In the data rows, the value 128 means zero.
Every row has a hidden score from 0 to 40. What is each row's score? 20 is about the middle. The score is a weighted sum of the row's numbers plus the product of two more (or one squared), each taken from its middle value.
109 123 101 113 109 107 101 102 103 197 104 107 102 119 103 171: 27
101 101 172 170 102 103 115 123 137 106 113 144 141 102 195 114: 18
154 213 111 123 108 106 121 113 103 148 166 117 102 131 129 139: 20
101 119 124 169 102 124 101 103 126 103 134 234 110 102 103 102: 20
122 114 182 126 152 126 101 162 151 113 111 126 186 117 156 114: 22
111 156 139 197 102 136 145 107 103 107 137 134 106 172 132 139: 24
116 101 126 113 191 184 103 103 118 124 163 104 103 183 116 106: 21
162 112 101 101 102 103 101 102 103 219 119 104 103 102 103 105: 22
101 207 118 146 102 103 101 102 107 107 112 172 102 111 113 183: 19
210 101 101 101 112 117 120 117 103 195 111 104 123 102 103 118: 22
156 103 124 124 102 103 101 126 251 127 104 153 115 102 103 103: 9
101 109 109 101 166 136 121 143 116 103 121 106 130 122 188 102: 14
101 101 108 101 114 103 148 102 103 220 106 104 102 102 103 106: 12
105 165 153 133 102 122 147 109 106 108 129 137 142 168 182 132: 19
142 148 101 151 102 104 101 106 103 176 108 104 102 102 103 177: 26
125 238 101 142 102 103 101 102 103 135 145 110 102 137 103 170: 20
101 101 101 112 102 103 131 102 104 200 104 114 102 102 103 144: 19
152 101 150 114 113 121 150 188 148 141 110 153 120 107 129 117: 23
195 119 124 119 111 116 120 108 104 188 119 116 111 136 103 131: 23
112 111 101 108 102 103 104 102 103 168 110 104 102 102 103 202: 26
149 140 131 107 102 105 101 134 211 114 104 179 113 102 103 134: 14
156 108 127 118 102 134 137 125 105 103 223 112 122 156 129 102: 24
128 138 136 174 112 106 102 102 152 129 116 122 102 102 103 196: 21
111 102 101 101 173 126 149 157 197 103 113 104 186 107 140 102: 4
101 113 116 160 114 103 190 102 107 103 113 146 129 238 107 102: 12
144 172 125 157 116 161 161 116 103 145 134 119 132 174 107 140: 22
115 101 112 101 102 108 101 132 105 103 110 105 103 115 228 102: 22
101 131 152 172 122 120 183 122 103 103 106 137 141 191 103 107: 15
103 101 163 151 127 133 101 106 118 118 255 117 115 162 110 105: 28
104 151 137 101 102 114 154 113 103 103 127 118 120 228 158 124: 17
101 101 101 123 133 122 149 204 113 103 106 104 169 102 164 102: 22
151 154 124 104 103 103 130 114 105 170 128 122 110 159 107 150: 23
150 101 101 101 102 103 111 116 103 222 128 106 109 109 103 115: 28
116 136 174 128 108 145 126 177 184 103 104 138 131 115 141 131: 21
188 102 101 102 120 103 102 115 110 191 109 109 116 108 107 125: 22
163 101 101 101 104 123 101 107 105 207 113 104 102 106 103 102: 24
134 138 129 101 102 150 109 169 224 113 118 121 120 105 125 102: 18
212 101 117 101 132 123 101 145 137 188 123 106 139 103 103 109: 25
165 154 202 102 102 104 111 120 150 106 109 224 136 102 103 128: 15
101 122 110 145 102 103 101 102 103 112 107 104 102 102 103 213: 30
110 147 177 167 115 106 155 121 128 115 105 197 123 119 123 152: 11
119 159 171 127 107 128 131 110 103 103 137 125 132 167 167 146: 20
111 141 114 157 134 177 153 105 103 118 145 125 119 203 119 113: 23
139 197 139 125 104 121 113 112 117 114 147 140 102 121 173 140: 21
111 175 101 146 102 103 101 102 103 125 106 104 102 102 103 210: 24
110 108 115 196 111 144 207 103 123 110 156 134 156 160 140 102: 9
102 124 194 189 112 103 101 103 122 105 122 119 106 105 103 193: 27
144 101 164 101 145 115 164 162 144 132 116 135 145 102 130 127: 10
102 153 101 127 102 146 101 123 153 103 147 248 102 102 119 102: 36
117 142 154 138 102 105 112 102 109 110 120 107 102 102 109 210: 21
102 101 101 101 190 107 141 181 161 117 104 104 215 102 128 107: 10
101 121 101 101 134 127 215 186 129 103 172 104 212 148 166 102: 25
137 167 204 136 102 103 115 121 112 107 123 162 134 112 117 174: 18
173 138 118 118 109 103 101 102 119 181 112 104 102 102 103 167: 21
169 101 135 102 143 126 117 138 103 195 125 104 118 133 103 102: 22
101 101 101 101 138 130 190 102 112 103 106 104 255 128 177 104: 5
101 126 117 115 119 103 114 112 103 103 117 122 124 113 219 103: 15
101 155 153 140 102 103 103 102 103 103 225 139 102 102 114 102: 17
101 103 103 101 150 118 174 187 125 103 104 107 220 116 170 108: 17
151 194 110 157 102 103 101 102 103 142 120 133 106 103 103 185: 22
101 163 125 176 103 108 101 102 103 107 127 108 102 111 103 202: 29
101 101 101 101 200 140 101 149 230 103 105 104 117 102 104 102: 3
119 126 188 125 102 114 171 118 143 103 138 132 221 146 136 127: 12
209 136 125 125 115 109 116 157 187 136 104 128 149 102 106 118: 17
186 179 126 138 111 119 139 135 119 145 126 150 123 125 123 147: 20
175 112 162 127 123 127 122 178 146 113 104 144 146 121 156 114: 24
101 142 107 115 102 108 118 105 103 103 145 118 108 152 197 120: 21
110 113 123 105 160 186 119 104 114 118 157 104 108 196 130 118: 23
203 101 101 101 137 109 107 118 105 204 119 104 111 102 103 102: 19
101 171 114 203 144 195 157 102 152 103 156 185 143 105 168 102: 14
134 220 104 118 102 105 106 102 103 141 162 111 104 131 106 160: 20
123 101 135 109 129 179 148 175 134 114 113 111 102 173 149 109: 27
101 101 108 101 118 103 139 174 150 106 118 127 203 108 174 107: 27
170 145 105 101 116 103 101 107 106 194 130 107 110 135 103 128: 23
207 131 125 134 108 103 103 127 110 184 104 104 136 104 103 149: 28
101 217 102 127 104 103 126 102 112 119 104 235 104 102 103 115: 15
101 101 107 101 219 126 126 169 131 108 108 104 151 111 169 102: 8
160 122 123 116 102 103 118 119 109 146 104 104 125 102 103 197: 25
101 101 183 101 176 153 112 102 127 104 198 113 108 129 155 102: 10
152 136 132 122 112 128 204 173 119 135 120 134 127 157 136 123: 15
102 108 117 101 112 205 108 138 183 119 123 164 102 110 112 105: 25
134 120 166 132 139 134 207 168 126 116 132 113 161 182 153 110: 11
190 118 129 140 158 148 123 120 173 144 112 117 127 102 103 139: 14
101 103 114 115 172 133 154 102 105 103 123 116 165 194 162 102: 9
160 119 127 125 102 103 103 126 112 148 105 104 115 102 106 194: 29
101 101 104 101 215 132 114 183 144 103 113 104 138 102 174 102: 12
150 118 162 139 131 103 186 146 115 114 112 115 216 180 115 127: 14
101 101 101 101 102 158 133 102 161 103 190 104 102 102 158 102: 14
112 101 215 101 102 108 128 102 121 103 164 234 144 120 135 102: 31
222 112 127 101 130 118 124 173 123 165 112 123 125 104 112 104: 22
135 113 144 119 146 157 173 191 161 112 110 111 136 133 144 123: 15
117 139 139 140 102 124 115 103 115 117 112 112 102 108 103 207: 24
101 106 146 101 174 194 116 115 173 105 131 152 102 102 125 102: 7
162 104 148 121 164 165 163 153 159 131 127 110 132 138 126 107: 11
164 159 114 123 102 114 104 102 109 174 134 109 106 136 104 147: 24
125 124 101 101 102 103 103 102 132 233 115 104 102 102 103 107: 24
127 101 101 116 212 178 170 132 113 122 120 122 179 135 113 102: 6
128 158 113 117 117 145 101 111 114 111 144 118 102 113 192 112: 20
126 127 131 119 102 103 135 110 110 167 121 104 115 181 109 153: 23
166 104 135 122 129 140 101 113 211 148 108 113 102 102 103 134: 14
108 150 164 170 102 132 117 102 116 103 121 184 103 121 114 181: 21
199 108 121 101 139 119 114 193 125 159 113 118 131 107 119 103: 27
127 158 129 131 102 103 110 102 105 129 118 109 102 102 103 204: 20
101 101 104 101 102 103 109 124 103 103 105 255 102 102 105 102: 24
176 135 117 120 109 103 106 123 106 182 107 104 132 102 109 154: 25
161 213 130 126 104 118 115 112 103 135 164 135 102 128 129 143: 21
124 108 120 108 163 116 162 154 117 176 119 106 161 168 113 111: 18
117 157 113 151 102 103 105 102 104 123 117 104 102 102 103 208: 25
101 149 160 143 106 127 123 102 103 105 119 138 118 176 168 139: 21
126 207 119 131 102 104 113 102 103 126 124 122 110 136 103 190: 19
101 169 128 199 103 103 166 102 103 108 138 110 131 177 103 169: 19
169 143 117 101 110 103 163 185 122 138 104 109 190 116 128 133: 21
121 139 130 191 136 133 143 112 103 117 132 128 113 207 116 125: 26
